In the data rows, the value 128 means zero.
Here are some points, each followed by its number:
[121 189 136 154 146 149 180  85 160 190  74 120 136  93 130 103] 0
[122 161 167 102  69 151  26 181  42  30 134 130 192  97 134 124] 1
[129 152  91  49 164 137 168 175 111 123 203 132  80 153 104 116] 2
[132  49  45 146 104 119 181  69 158 179 121  45  71  93 133 135] 3
[126 125 144 128 162 153 182 181  78 199 116 168  67  98 153 109] 4
[119 166  99  38 165 152 183  76  80 179 153  98  46 175 155 106] 5
[147  83 162 145 107 104  15  98  84  35 161 172 180  93 104 158] 6
[120 214  49  46 163 131 160  59  14 188 156 121  38 104 155 102] 7
[122  47 167 131 160 134 161 170 169 118  95 136 108 141 116 120] 8
[111  93 143 118 150 149 176 146 150 134 219  91 144 170 152 102] 9
[125 112 158 155 162 149 171 154 171 146  96 137 100  97 117 140] 10
[123  91 156 154 165 150 135 186 166 126  77 157  99  90 139 169] 11
[126 219 153  77  96 108  31 174  61  41  99 136 179 104 158 229] 12
[121 188  97  69 160 154 186  79 107 156 151 105  51 153 156 111] 13
[128  75 158 138 159 144 177 143 159 163  97 138  95 114 110 114] 14
[149 140 156 153 163 151 175  37 155 200  70  79  93  97  40  99] 15
[130 172  52  11 161 102 179 187  26 196 160 166  63 102  43  96] 16
[116 211 154  79 109 140  73  91  69  29 127 101 146  98  98 190] 17
[148 133 149 151  91  99  15 159 130  42 173 173 187  91 118 102] 18
[118  69 150 150  84 153 108 179 159 131  67 142 182 137 161 111] 19
[113 201  84  61 163 156 182  54  84 195 131  98  28 136 143  99] 20
[118 102 157 144 136 142 123 187 158  95  81 126 186 197 153 102] 21
[118 214 146 128 168 131 137 172 166 121 236 168  65 186 141 247] 22
[119 219 131 152 154 129 114 146 166 128 220 164 116 121 148 145] 23
[121  84 164 118 120 148  89 184 162  90  66 153 186 210 159 112] 24
[113 213  91 136 132 157 170  34 136 186 239  18  72 167 123  93] 25
[164 152 161  95  27 102  23 183  19  58  75 150 130  99 114 126] 26
[127  72 163 146 162 155 167 190 153 153 113 161  76  89 138 160] 27
[118  54 160 156 122 150 106 189 144  70  75 141 192 140 158 110] 28
[126  86 162 130 141 132 154 178 170 153  69 116 190 204 134 132] 29
[119  78 163 135 119 140 124 183 164 132  85 124 182 212 154 147] 30
[124 119 136 133 166 132 176 188  93 203 126 172  82 115 154 121] 31
Which point above is nearest to each new point? Its number follows each.
[120 166 115 113 144 111 171  89 158 196 141 151  82 199 118 162] 13
[124 212  99 135 105 147 157  60 164 130 139  87 159 148 153  97] 0
[117 213 157  82 120 139  91  90  91  40 145 105 143 103 102 194] 17
[113 209 148  90 116 133  85  87  98  56 143 111 139 110 100 172] 17
[145  50  45 147  84 105 176  66 154 186 173  32  82  95 134 105] 3
[153 113 161 132  96 101  16 133  68  41 204 163 175  95  90 197] 6
[116  50 172 154 117 143  28 151 126  40  66 166 186 110 132 114] 28
[148  84 163 155 160 128 185  65 165 166  66  77 111 137  47 112] 15
[162  52  23 139  46  38 160  21 167 148 209  75 133 116 141 132] 3
[139  51  21 158  98  51 185  22 121 197 168  81  68 119 150 109] 3
[144  66  50 142  98  78 165  26 163 121 159  82  86  99 157 176] 3
[124 208  62  65 164  72 183 186  35 191 162 165  51  94  44 123] 16
[158  63  63 134  94  94 154  20 161  76 100  61  92  95 156 163] 3
[149  68  20 141  87  45 184  32 119 198 155  71  72 147 159 123] 3
[132 218 132 148 141 108 134 157 166 132 193 159 134 121 160 132] 23
[114  96 130 124 147 139 150 177 148 121 228 119 161 146 124 100] 9
[133  63  59 134 122  58 173  20 162 126 125  87  73 130 150 198] 3
[129  55  45 149  96 136 187  75 164 173 142  35  66  92 106 120] 3
[128  48  42 144  79 109 188  67 162 176 169  26  77  93 114 115] 3
[123 216 156  84 101 114  34 166  64  32  86 123 167 106 150 196] 12
[150  68  23 133  78  53 181  51 133 196 161  62  76 134 155 140] 3
[161 101 162 130 101  65  15  84  80  38 165 168 175 105  54 183] 6
[160 134 164 156 167 137 178  40 156 202  68  77  84 100  21  94] 15
[127 214 102 140 112 140 172  61 160 157 140  87 150 126 157 102] 0
[123 148 124 134  90 152 144  99 170 103 234  60 181 197 149 104] 9
[131 204  69  66 162  91 184 172  52 184 158 157  59  90  56 126] 16
[163  47  40 120  62  19 149  31 168 108 219  80 125 123 118 168] 3
